A single turn carries every row of the set below to another of its rows. Some are shown first; where does it send the rows asked next?
q_804: [-16 -3 1 -25 7 -3 27 2 -5 -4 1 8 5 7 15 36 -15 -11 -9 14 7 -21 -20 -6 -11 29 -26 12 16 -24 6 32 -25]
q_752: [-8 1 -26 -30 17 1 12 20 16 17 3 3 -11 8 -4 38 -6 -18 -9 -17 -21 -5 -2 -3 -4 11 -24 13 12 -11 25 27 12]
q_588: [-12 -9 6 -17 -20 -21 15 11 -1 13 -17 15 -4 3 -14 42 -2 -6 8 30 1 -29 23 -23 21 -12 -21 4 9 -12 -1 6 -4]
q_709: [-10 6 -4 -39 -33 5 11 3 14 -10 -7 23 -10 -2 -4 37 -20 -20 5 -9 -2 -19 -35 5 -15 2 -21 3 -5 -12 29 33 -9]
q_21: [-21 -22 11 -29 -25 -12 -2 12 16 25 -7 9 -15 1 -19 32 -18 -31 15 26 -7 -8 0 -1 -13 -8 -23 -4 -6 19 19 14 1]
q_155: [-14 -21 -8 -49 -23 -2 20 18 11 1 -10 20 -12 -23 25 45 2 -18 22 30 -12 -25 7 -5 -15 -3 -20 30 -12 -9 6 12 2]
q_927: [-8 -24 -11 -30 -27 -8 33 -1 27 10 -42 13 -8 -3 12 38 -6 -8 -2 28 -16 -35 25 0 -1 -7 -23 13 5 -3 -3 39 0]
q_228: [5 -20 -12 -32 -21 8 19 0 6 15 -31 13 -14 -8 -3 6 -1 -18 6 19 -22 2 18 10 20 -5 -19 -7 -10 -8 9 26 -13]
q_947: [-12 16 -9 -29 -28 19 4 5 22 -4 -15 1 -5 -7 0 23 6 -19 -14 4 -9 -53 25 0 29 -2 -16 14 1 -8 8 23 1]
q_876: [-6 -10 4 -36 -19 -3 -1 20 15 11 7 7 -35 12 6 43 1 -13 16 -1 -15 -23 -16 -6 -17 13 -28 28 3 -12 10 21 21]
q_490: [-24 11 -6 -34 -11 4 26 9 6 -8 0 -18 -6 -10 -11 20 4 -22 1 6 14 0 1 4 -8 11 -3 27 11 2 29 22 -5]
q_942: [-16 -8 -8 -49 12 24 28 4 13 2 -10 -15 -6 16 1 44 -17 -14 -17 6 -11 -10 0 14 16 18 -15 -8 5 -4 2 6 0]
q_864: [-9 21 -19 -44 26 15 14 19 17 20 -3 0 -8 -7 3 35 -2 -19 -5 8 -3 -14 -7 -16 28 7 -17 21 1 -10 11 26 6]
q_568: [-35 -12 4 -37 -31 -6 -12 14 14 -4 -3 31 -5 -10 -2 33 0 -5 5 32 -18 -13 -19 -4 18 1 -16 14 8 -9 3 37 -11]
q_190: [-3 -11 -6 -33 -8 20 20 3 6 11 -38 -5 -23 14 0 23 -7 -4 -10 34 -13 -15 3 21 28 -1 -41 3 -2 -5 -3 27 -14]
q_559: [-19 -4 -5 -29 -15 -13 17 0 15 9 -17 28 4 -14 -7 33 -7 -2 16 4 3 -44 -10 -9 -13 -16 -30 16 21 -4 -11 15 -6]
q_241: [8 -8 9 -2 2 -8 8 4 18 -6 -15 -6 1 -13 -5 25 -17 -11 -28 23 -8 -21 11 -9 14 -6 -28 4 -19 -5 7 28 -2]
q_954: [-27 -2 0 -30 2 24 0 1 24 8 -3 -24 0 -9 -1 19 -9 -34 -23 23 -4 -25 18 5 -5 26 -31 13 10 -3 -2 30 -9]
q_7: [-6 -28 -6 -23 -13 4 9 9 12 5 -19 -16 -1 -6 -19 48 -8 -38 -9 28 -10 -34 10 6 14 20 -27 -1 6 0 -3 8 -31]
q_990: [-2 24 -8 -36 -19 16 -18 6 11 3 -8 -6 -9 13 1 36 6 -20 -3 -4 7 -15 -1 1 -22 16 -19 -9 -3 -7 9 30 -3]
q_975: [-18 -29 -13 -20 -7 8 5 16 14 -3 -7 22 -17 -11 17 38 -4 -7 11 27 -1 -16 -7 -1 -18 10 -39 41 -3 -10 29 16 -9]

q_21 -> q_947
q_228 -> q_864
And these:
q_990 -> q_559
q_155 -> q_190
q_241 -> q_490
q_876 -> q_927
q_588 -> q_954

A single turn carries every row of the set below to another of its rows. Some are shown first; where does it send the rows asked next?
q_43: [-15 13 16 1 1 -18 16 13 1 0 26 -8 -19 -17 -7 0 -16 3 -10 18 7 4 17 8 -17 -7 4 -16 -14 9 15 3 11 -13 -23 -20 34 -11 1 6 -3 -14 14 -9 -5 4 -14 -19 3 0 -8 25 -3 9 6]
q_134: [-15 -2 4 5 -3 13 6 -7 -24 16 -3 0 -16 8 -6 -5 7 -10 11 17 15 12 -11 5 1 11 -18 17 -2 11 -6 5 12 7 18 6 -8 -2 9 -1 1 -4 -1 10 4 -3 24 1 22 -10 2 -21 23 0 3]
q_908: [12 13 -11 -20 8 -1 21 -2 -4 1 -5 -19 -1 -30 -5 -8 4 2 5 -1 -5 -1 -11 8 -5 0 3 -5 -5 10 -8 -17 14 -15 10 -1 7 6 19 11 -8 -24 -13 -17 4 5 11 32 -1 2 -5 9 8 7 -27]
q_359: [21 4 -8 -18 6 4 -2 -5 11 13 8 -2 0 -5 17 -1 14 -12 17 13 15 -4 -15 15 5 14 2 7 10 25 -5 -17 22 10 -16 10 17 -3 13 16 -7 -19 -3 0 -2 -3 7 29 24 0 -15 2 -12 5 -18]
q_728: [-2 -29 -3 -7 -7 -1 -8 14 -8 7 -5 22 -13 6 -14 -2 0 -5 -11 -4 14 5 -9 19 17 -21 -10 11 -6 3 4 21 8 6 16 -16 15 -2 -2 7 8 -12 8 9 7 -12 12 -12 6 0 8 2 17 -9 4]
q_692: [16 10 -7 -4 6 -19 7 -9 14 4 5 -3 1 -15 12 1 11 19 -10 2 -10 -2 -4 11 -16 15 0 -2 -9 26 -33 -32 0 -2 -24 5 -4 1 19 11 -17 -15 4 5 -6 13 0 21 1 4 -8 -3 -16 19 -27]
q_910: [-6 -33 -7 -10 -16 1 -3 22 0 8 -7 17 -12 -1 -4 -1 -4 -3 -14 -2 5 10 -3 25 22 -30 -4 9 4 9 7 10 6 9 6 -11 26 3 -1 15 6 -16 8 2 -2 -4 -3 -23 1 2 19 4 10 -7 7]
q_289: [19 14 12 -13 6 7 17 -15 -29 -16 15 -9 9 -13 9 4 10 2 9 24 9 3 24 7 -19 29 0 -15 -10 16 3 -5 2 1 -13 0 5 -15 -14 14 -7 -1 5 -30 -9 4 -5 -11 3 8 -10 2 6 -4 -4]
q_185: [11 11 17 -26 -6 10 -3 -14 -16 -15 17 -9 8 -16 0 11 6 2 5 39 -4 -9 2 12 -10 10 0 -6 10 36 0 -20 -8 9 -20 -12 -11 8 -13 -6 3 4 1 -1 -8 1 10 -6 -7 -10 -7 9 4 -7 1]
q_124: [-27 -11 8 13 -5 9 20 2 8 0 3 15 -12 -4 -9 -11 5 11 -6 4 0 8 5 22 -23 -29 -6 2 -11 -10 10 -7 -12 4 8 -18 6 -5 17 5 -11 -18 15 10 -7 11 -10 -22 -16 11 28 -4 11 12 -7]
q_720: [-16 -8 -2 25 -4 8 15 -5 -8 -8 4 18 0 -3 -13 -14 14 18 -11 -9 -7 0 -2 17 -28 -19 -10 0 -13 -15 4 2 -12 -4 13 -18 4 -10 16 -5 -5 -14 10 16 -8 13 -7 -15 -10 14 19 -9 10 7 -12]
q_318: [11 -16 -10 28 1 6 5 24 9 -5 23 16 -24 18 16 -7 2 16 -15 -2 -1 2 -7 15 8 9 -2 19 -2 17 -15 11 -16 23 -2 -6 17 -24 9 5 2 1 5 26 -11 4 -11 -21 6 7 11 -5 -8 6 -4]
q_212: [-18 21 12 6 -10 1 25 0 12 0 14 14 14 -17 -2 -4 18 4 -5 19 18 -2 -5 13 -7 20 4 11 15 2 -13 -11 4 1 -15 -5 -6 6 19 25 -9 -5 -23 -23 1 -8 -5 -12 1 17 -14 -4 -3 23 -26]
q_256: [10 -18 -11 22 -2 0 13 23 18 -2 8 8 -27 10 19 -3 -1 15 -2 2 0 6 6 16 2 -2 2 10 2 18 0 8 -26 21 -2 -2 29 -21 8 13 -3 -1 9 22 -7 10 -21 -26 -1 6 18 -10 -1 11 -5]
q_160: [-6 7 5 3 -16 2 -7 -1 10 -8 14 -3 -3 -12 3 5 -22 0 3 22 -20 -2 0 19 5 -11 7 -6 14 17 15 3 -10 0 -24 -23 38 -13 4 -8 0 -11 24 -13 -2 -6 -17 2 5 -12 0 25 4 8 12]
q_464: [12 8 12 -19 -2 5 -1 4 -11 -10 8 -20 13 -17 2 13 12 3 -7 13 -17 -17 -5 -18 -2 31 23 -7 0 30 -5 -14 -7 4 -8 3 -1 -16 -14 11 1 -11 3 -22 -23 -1 1 -23 -2 -3 0 2 8 2 -9]
q_2: [-8 -4 -7 16 -4 11 2 -5 -15 12 15 11 -3 3 11 -7 12 18 -31 4 -4 9 -19 3 15 22 -16 19 8 24 -32 -9 7 15 -7 13 -3 4 4 -10 -5 -8 7 11 -11 11 2 -21 13 -1 1 -15 -10 -10 -6]
q_649: [10 1 -24 23 -6 2 29 -12 -33 -3 -19 -17 0 -3 -14 -4 14 24 -10 -4 -13 2 -4 2 -12 13 -12 5 -1 5 -13 6 -5 0 14 1 8 -2 7 -7 -5 -20 -2 11 -5 25 7 -10 3 -5 4 -18 11 1 -8]
q_346: [9 19 2 7 -9 -9 7 6 20 -10 -15 -22 1 3 -12 -2 19 -2 14 20 -1 0 -3 18 11 20 6 10 16 19 -25 5 -21 22 -8 -3 4 -10 9 18 -6 -6 -9 -20 13 -12 -2 6 3 -11 -8 6 10 32 -16]
q_366: [-10 3 8 5 -9 -10 7 3 17 1 10 5 -4 -17 10 30 -16 6 -14 18 2 -4 -5 5 -14 4 31 -1 -4 17 19 10 -19 -9 -21 -7 34 -17 6 7 4 -10 24 -7 -9 -3 -1 -23 5 -2 -8 11 6 25 -15]
q_413: [5 11 0 -4 -9 -22 -3 0 5 2 -14 -15 16 -10 -22 -7 17 14 -2 10 10 -2 3 16 12 12 -15 0 23 6 -11 -6 15 1 -22 -17 11 20 -10 16 -1 -19 -18 -6 13 5 -19 -10 -8 1 -16 15 -11 7 -18]

q_134 -> q_2
q_256 -> q_124
q_413 -> q_346
And these:
q_464 -> q_289
q_318 -> q_720
q_43 -> q_160
q_359 -> q_692

A single turn carries every row of the set below to another of its rows. Some are shown first; where does it send the rows asked next?
q_632: [0 29 11 14 -34 -12 35 -5 35 16 -7 4]
q_489: [21 8 11 3 -24 4 20 11 32 21 20 -4]
q_824: [32 46 -1 -5 -37 -25 28 11 17 3 4 -6]
q_247: [20 15 9 17 -43 -1 13 -5 -4 2 -15 -10]
q_865: [19 22 -3 -14 -56 -32 22 4 11 -2 4 13]
q_887: [11 -1 -4 -3 -22 -14 13 -7 14 -15 -11 -25]
q_961: [38 32 -7 -11 -37 -28 18 13 13 -5 2 -10]
q_890: [17 12 8 -21 -56 -16 32 16 26 11 -9 6]
q_681: [28 13 -11 -8 -42 -25 14 3 -9 6 -20 0]
q_420: [30 15 -15 6 -8 -17 23 -3 -3 15 10 -4]
q_778: [31 9 0 -5 -25 -16 42 4 32 6 24 7]
q_894: [13 8 -9 -8 -10 -19 10 8 9 24 16 8]
q_311: [-9 14 5 -5 -25 0 17 3 29 21 -10 -16]
q_483: [15 -17 -6 -10 -27 -8 27 0 7 22 -2 7]
q_693: [10 16 3 -15 -55 9 32 5 19 4 11 -4]
q_77: [13 33 -10 -19 -34 -19 28 6 15 0 24 7]
q_412: [14 9 3 -9 -29 -5 17 -24 41 10 1 -15]
q_117: [22 17 -1 -11 -24 -10 36 8 32 22 24 7]
q_848: [30 10 -8 24 -15 -20 14 14 10 7 -12 2]
q_544: [14 6 7 -3 -35 -9 15 -25 38 18 -11 -7]
q_842: [14 0 8 10 -45 3 28 -7 12 24 -3 16]
q_176: [19 -3 -2 -3 -32 -31 3 5 6 22 -4 13]
q_993: [25 29 9 5 -42 -1 17 5 9 -11 1 -24]
q_609: [5 -5 -5 18 -25 0 36 13 23 13 -11 8]
q_458: [0 9 -7 3 -47 2 41 17 25 -1 -12 2]
q_445: [7 21 -1 -9 -44 -23 18 5 5 21 -9 23]
q_869: [7 9 -4 6 -25 1 38 23 37 1 6 -6]
q_643: [24 10 -11 -13 -21 -27 14 6 17 0 27 -2]
q_665: [11 27 -15 1 -24 -19 23 -11 29 3 -30 -2]
q_153: [18 19 -17 6 -45 -15 27 7 -2 -10 -21 2]
q_234: [-7 17 -9 3 -24 2 40 -16 20 6 5 -9]
q_953: [13 -4 -5 -8 -29 -6 31 -2 11 33 3 17]
q_280: [31 15 10 21 -22 -3 10 1 10 4 3 -16]
q_660: [17 12 15 7 -31 -26 8 4 29 -4 -23 -13]
q_641: [18 18 -5 -10 -39 -16 14 7 -8 18 -23 -4]
q_833: [10 17 0 -26 -53 -7 35 11 21 20 0 9]
q_436: [12 20 -18 0 -10 -17 17 -8 32 6 -24 -9]
q_227: [41 12 -12 5 -13 -29 15 2 4 8 4 -2]
q_133: [12 29 -20 -5 -17 -16 26 -10 32 -6 -18 -10]
q_97: [21 16 2 15 -32 -23 30 -16 22 -20 -7 -5]
q_912: [14 16 3 -8 -42 -8 23 -28 38 6 -6 -8]
q_32: [25 27 -15 -2 -25 -13 19 26 18 -12 2 -17]

q_153 -> q_842
q_961 -> q_833
And these:
q_458 -> q_247
q_420 -> q_778
q_77 -> q_865
q_97 -> q_632
q_665 -> q_544

